J_496: [-1.13 -3.01 -1.25 -2.84  3.38 -0.53 -1.97  4.00]
J_914: [ 3.33  3.26 -1.62  3.54 -1.68  5.68  4.69 -2.73]
J_953: [-1.13 -3.01 -1.25 -2.84  2.26 -1.95  9.20  4.03]
J_948: [-3.30 -4.88  4.25 -4.07 -2.82 -6.11  3.84  0.48]
J_883: [-1.13 -3.01 -1.25 -2.84  2.26 -1.95 -1.54  3.72]
q: [-3.30 -4.88  4.25 -4.07 -2.82 -6.11  3.84  0.48]  J_948
q: [-1.13 -3.01 -1.25 -2.84  3.38 -0.53 -1.97  4.00]  J_496
q: [-1.13 -3.01 -1.25 -2.84  2.26 -1.95  9.20  4.03]  J_953
q: [ 3.33  3.26 -1.62  3.54 -1.68  5.68  4.69 -2.73]  J_914

J_744: [-1.82  7.78  0.81 -2.99  3.24]
J_945: [-0.98 -3.47  3.73  7.23  7.13]
J_982: [-0.01 -0.25 -7.56  0.38  0.44]
J_268: [-0.17 -0.05  0.38  1.12 -0.51]
J_145: [-0.45 -6.73 -3.56  8.12 -2.09]
J_491: [-0.83 -2.40 -4.42  1.15  0.97]
J_590: [ 7.37 -4.20  8.06 -3.42 -3.37]
J_67: [-6.98 -8.46  0.33 -7.95 -0.42]
J_430: [-2.09  1.89  3.66 -4.50 -0.84]
q: [-0.45 -6.73 -3.56  8.12 -2.09]  J_145
q: [ 7.37 -4.20  8.06 -3.42 -3.37]  J_590
q: [-1.82  7.78  0.81 -2.99  3.24]  J_744
q: [-0.01 -0.25 -7.56  0.38  0.44]  J_982
q: [-0.17 -0.05  0.38  1.12 -0.51]  J_268

